In the rows, zero is written as 128.
First come named turns, each shown by rows before and after it. For each pair of rows after them, which turns, in which order, take the first row to the second? The first pair is done for you.
kigu:
[100  94 147 110 144 123 140  80 132 114 130 132 131 175 131  77 150 127
 121 133 160]  ->  [113 122 152  84 136 143 118  97 163 119 126 146 169 153 158 111 136  95
 123 144 152]
[124 143 121 147 102 111 161  59  98 110 168  79  77 142 143 104 114 180
 108 137 154]  ->  [ 77 139 152 111 113 158 150  45 115 122 175 111 114 150 162 109 102 148
 106 147 163]
[ 67 127 135 108 123 165 134  99 156 151 149 147 157 126 153 110 111 119
 121 103 170]  ->  [125 166 112 109 117 142 119 131 182 149 120 130 169  91 167 149 103 111
 129 120 143]
tapu:
[ 88 135 123 120 126 142 147 112 111 119 151  83 101 146  95 105 138 183
 137 112 129]  ->  [ 85 121 117 128 144 117 125 113 105 101 133  90 106 137  73  90 144 158
 131  85 123]
[ 69  86 131 143 136 142 124 134 101 138 130 159 124 157 120 109 147 104
 128 128 123]  ->  [ 65  95 138 128 138 157 121 123 113 134 124 156 140 155 120 111 144  89
 128 130 122]
[134 100 118 131 170  87 110 160 127 109 104 147 133 110 100 125 134  77
 122 100 111]  ->  [121 138 147  89 158 140 111 147 171 124 129 145 177 103 134 148 113  88
 126 116 123]
[139 134 134 137 118 129 125 128 141 142 126 126 125 120 111 116 107 142
 147 102 100]  ->  [133 129 137 141 125 130 121 127 142 142 126 133 132 119 110 111 105 145
 143 104  94]
tuki:
[100  93 167  89  78 142 152 197 115 120 138 163  99 135 123 126 129 148
 125 134 123]  ->  [123 111 157  81  90 119 134 215 132 120 118 166 120 111 121 155 127 110
 126 132 109]
[ 78 116 160 138 107 156 160 111 103 146 168 138  95 178 140 118 124 183
 143 165 172]  ->  [172 174 133 121 120 117  94 182 159 134 101 138 165  94 151 183 104  96
 149 173 125]
[149 149 125 131 119 137 117 153 114 114 118 157 119 145 128 119 116 144
 123 161 157]  ->  [139 134 122 129 135 132  95 143 121 108 105 161 136 134 113 114 117 119
 113 139 143]
[112 103 123 150 132 131 127 154 108 137 124 170 110 139 128 113 126  97
 137 138 133]  ->  [129 117 124 149 117 131 143 158 116 138 133 170 105 129 140 126 114 115
 143 158 131]
Then:
(2 to 3 turns a pair)
[ 85 145 138 135 116 168 144 143 123 124 109 191 153 108 158 194 112 133
 128 161 134]  ->  [ 47  91 132 159 139 143 144 107  88 106 115 187 126 129 113 141 141 130
 112 109 137]	tuki kigu tuki
[163 126 105 170 127  93 164 121 103 128 137  74  75 122 113 100 138 191
 130 123 129]  ->  [103 159 162  83 129 183 128 129 166 146 145 137 189 120 169 160 104 112
 123 158 136]	kigu kigu tuki
[140 124 144  90 125 144 110 169 145  97  99 180 167 104 127 204  99  85
 154 150 118]  ->  [185 156 129 103 113 129 116 162 149  94  93 143 154  91 121 208  91 127
 166 163 120]	kigu tapu tapu
[115 114 197  78 119 177 177 133  94 122 183 124 102 176 140  89  99 145
 131 155 149]  ->  [140 128 188  47 155 162 113 157 130 107 132 140 176 127 132 114  88  58
 119 132 121]	kigu tuki
[ 91  99 167 120 154 157 124  81 143 121 152 162 197 186 128  92 135 133
 138 133 140]  ->  [192 113 106 183 136  80 126 114 128 107 122 112 134 146  95  96 154 181
 151 138 115]	kigu kigu kigu
[120 132 141 124 170 122  94 147 156 120 107 136 158  99 128 137 113  66
 124 110 104]  ->  [125 101 112 172 166  87 112 141 115 107 108 124 106 109  96 104 129 102
 123  93 104]	kigu kigu
[122 123 128 163 181  71  96  81 110 100 127  93 160 127  88 100 156 103
 117  49 109]  ->  [ 94 154 164 143 153 128 133  33 117 133 179  70 155 145 121 110 144 171
 121  73 131]	tapu kigu tuki
[105 139 158 111  96 151 163 118 159 142 172  92 117 175 134 111  78 198
 133 133 145]  ->  [162 164 132 131  99 127 154 148 169 136 153  69 113 151 127 128  76 200
 141 141 136]	kigu kigu kigu
[159 155 106 126 119 140 120 170 157 144 131 138 148 102 176 162 105  93
 118 163 119]  ->  [162 136  96 171 103 114 157 167 114 134 134 122  79 127 158 121 121 146
 129 166 130]	tapu kigu
[101 126 152  92 143 154 113 136 161 138 135 158 155 137 139 140 113  93
 113 141 128]  ->  [ 85  89 143 120 162 127 118 109 135 119 140 140 120 154 108  98 135 110
 107 103 135]	kigu tuki
[ 81 163 157 105 120 157 106 132 136 135 135 147 159 128 142 151 129 147
 140 134 143]  ->  [ 62 121 149 131 136 133 106 124 105 121 127 156 128 148 109 111 149 131
 132 107 147]	tapu tuki tuki
[124  82 110 158 182  78 111 154 117  95 103 112 117 126  71 103 132  74
 108 112 102]  ->  [165 137 114 131 176  91  95 148 160 110 104  81 167  86  97 145 121  78
 117 114  98]	tapu kigu
[116 148 166  94 113 167 129 139 132 151 139 149 156 134 163 163 114 116
 128 149 138]  ->  [135  99 125 137 138  97 112 160  96 117 101 162 120 133 108 123 136  76
 112 105 120]	tapu tapu tapu
[ 97  88 124 132 166 104 103  93 115 102 116 133 132 136  86  95 148 103
 118  60 126]  ->  [176 155 109 123 143 107  84 152 160 117  96 127 162  89 119 159 132  89
 128 108 112]	tuki tuki
[153 114  75 114 169  55 131 114 142 120 105  85 147  68 102 109 128 105
 134  86 117]  ->  [ 73  83 106  95 175  92 138  75 130 134 132 113 149 114 105  81 131  99
 121  76 141]	kigu kigu
[136 144 111 120  84 148 138 152 154 167 142 138 112 151 159 168  90 152
 139 173 149]  ->  [ 79  72 111 130 124 135 133 119 109 148 143 162  93 181 110 114 121 124
 116 113 151]	tuki tuki tapu
[ 97 146 162 108 103 177 167  94 132 157 182 100 127 145 165 129 114 190
 149 150 146]  ->  [172 178 130 122  96 154 148 124 150 148 151  76 129 102 165 152 107 191
 156 163 127]	kigu kigu
[189 146  95 150 141  61  99 183 125 101  89 134 118 101 108 160 129 115
 126 134 105]  ->  [ 65  82 143 125 164 119 128  91  96 110 143 138 104 169  90  85 141 129
 110  86 135]	tapu tuki
[154 174 145 107 107 167 118 126 161 150 147 108 163  99 161 169 108 139
 143 163 121]  ->  [138 137 134 150  91 149 153 124  98 142 159 114  86 141 144 132 125 192
 150 162 142]	tapu kigu
[168 140 101 151 139  98  97 140 132 120 107 108 140 106 102 143 131 108
 130 114 114]  ->  [156 169 124 124 108 145 117 126 150 139 137  96 156 109 134 159 118 143
 143 140 121]	tapu tapu
[ 80 112 137 124 137 131 146 101 102 127 154 128 114 162 117 112 138 152
 115 123 153]  ->  [138 161 121 100 145 124  97 141 144 123 118 137 168 107 131 163 119  93
 119 137 128]	tapu kigu kigu
[ 47 113 158  93 147 176 133 107 115 131 148 169 151 168 141 117 129  94
 121 122 146]  ->  [ 60  93 145 139 121 152 159 124  76 133 148 170  92 189 133  93 138 144
 128 137 150]	tapu tapu
[186 124  97 161 178  93 154 136 132 137  96 154 142 105 108 146 135 136
 132 124 138]  ->  [118  95 122 146 187 124 171  90 115 141 129 153 140 139 107 117 134 151
 124  95 160]	tapu tuki
[105 158 140 133  96 119 151 143 108 159 137 188 118 178 159 140 121 119
 131 139 164]  ->  [139 145 106 167 112  68 142 154  89 136 117 166  96 154 119 122 139 117
 136 117 141]	tuki kigu kigu
[108 137 147 104 111 156 148 131 130 148 144 147 135 151 171 155 115 144
 128 164 141]  ->  [106 102 122 140 122 118 139 144  95 131 121 172  90 160 136 128 135 133
 129 147 137]	tapu kigu tapu
[141 144 129 101 118 141  99 215 136 158 106 222 152 141 166 161 102  57
 116 201 113]  ->  [164  93  84 183 104  67 133 201  69 133 107 175  46 164 112 104 133 139
 130 166 110]	kigu kigu
[117 185 147 141  59 109 134 126 137 181  96  81 137 127 118 163 133 195
 154 151 150]  ->  [ 95 134 143 165  79  91 135  96 100 172 100  80 110 158  83 123 149 199
 141 106 150]	tuki kigu tuki
[100 131 137 115 114 149 145 154 128 138 141 142 142 127 160 146 121 131
 120 149 128]  ->  [ 82 112 132 123 125 146 138 137 121 133 142 150 140 136 144 129 127 128
 112 135 128]	tuki tuki
[144 187 146 138  48 166 190 109 128 164 172  87  82 144 180 141 116 229
 157 191 160]  ->  [204 216 129 123  51 150 154 154 164 157 140  87 116  92 183 177 105 184
 158 207 134]	tuki tuki tuki
[194 142  86 179  94  88 154 166 112 123 121 108  87 141 117 150 127 169
 157 153 123]  ->  [ 64  80 144 139 114 142 164 118  86 128 147 173  97 208 118 104 132 124
 136 131 152]	kigu kigu tapu
[106 122 103 140 142 110 100  99 101 124 126  94  74 133  93  81 139 127
 120 100 147]  ->  [152 145  84 129 153  94  71 131 128 113  93  96 108 100  93 112 130  98
 117 108 142]	tuki tuki
[ 76 106 158  73 171 146 155 127 145  75 124 142 189 140 101 101 149 101
 128  77 106]  ->  [160 173 142  74 149 140 154 159 182  83 112  95 198  86 126 154 139 137
 144 107  95]	kigu kigu tapu
[ 90 154 151  74 167  85  83 160 143  74 144 169 121 167 124 137 118  79
  84 138  73]  ->  [133 152 116 114 168  40  95 173 127  66 134 138  83 162 104 128 132 116
 101 132  69]	kigu kigu
[130 100 158  92 106 145 142 102 122 118 149 131  90 162 143 117 135 138
 137 115 134]  ->  [130  84 147  92 129 126 119 110 123 108 132 141  98 158 118 115 139 108
 124  98 129]	tapu tapu
[109 106 139 126 142 120 155  81 112 125 168  89 122 128  87  70 129 138
  87  94 127]  ->  [155 140 129 111 150 111 117 121 151 121 141  89 180  82  94 118 117  86
  85  98 100]	tapu tuki tuki
[140 124 109 148 134  97 111 145 120 120  94 121  96 143 116 112 137 126
 126 140 134]  ->  [154 160 119 127 137 113 100 136 147 125  94  99 125 119 128 134 124 121
 121 137 127]	tapu tapu kigu
[144  99 106 159 110  78 133 166 100 103 118 165  52 158 100  97 144 133
 155 134 105]  ->  [156 100  98 161 127  75 118 173 110  98 105 162  65 145  95 100 140 112
 159 122 101]	tuki tuki
[131  82 100 172 146  70 118 125  81  89 113 106  88 128  71  87 146 129
 124  90 126]  ->  [124  76 109 175 133  88 141 121  73 107 132 101  71 144  78  83 144 164
 134 102 139]	tuki tuki tuki
[123 129 134 133 124 168 157  46  95 171 159 131 136 121 149 136 107 135
 125 135 112]  ->  [133  95 100 165 146 115 148  63  67 155 139 137 102 126 111 107 126 114
 118 102 109]	tapu tapu
[141 134 123 143 102 127 144 147 119 131 133 135 107 126 133 139 136 155
 125 149 139]  ->  [131 122 127 148 112 116 135 145 103 126 133 133  97 130 114 120 150 153
 122 135 138]	tuki kigu tuki
[112 115 138 151  85 128 163  92 123 166 144 113  71 126 103 127 132 214
 122 127 142]  ->  [ 81  93 132 152  94 132 164  99 108 164 140 152  64 145  91 116 135 181
 111 113 146]	kigu tapu
[ 71  88 139 130 138 131 145  98  99 127 139 127 113 160 110  96 149 139
 111  94 143]  ->  [103 148 148  81 132 156 113 137 154 146 119 143 183 117 152 159 123  87
 116 133 135]	kigu tuki tuki
[ 84 124 109 138 154 115 163  63  77 133 154 101  72 155 104  99 140 154
 116 102 145]  ->  [ 56 134 131  80 185 141 115  64 121 131 135 138 154 136 112 123 123  73
 108  86 139]	tapu kigu
[141 156 152 102 109 145 144 103 135 139 151  93 141 129 157 136 105 163
 143 158 140]  ->  [104 131 165  89 107 159 144 107 126 144 155 126 140 143 159 131 104 127
 134 159 149]	tapu kigu kigu
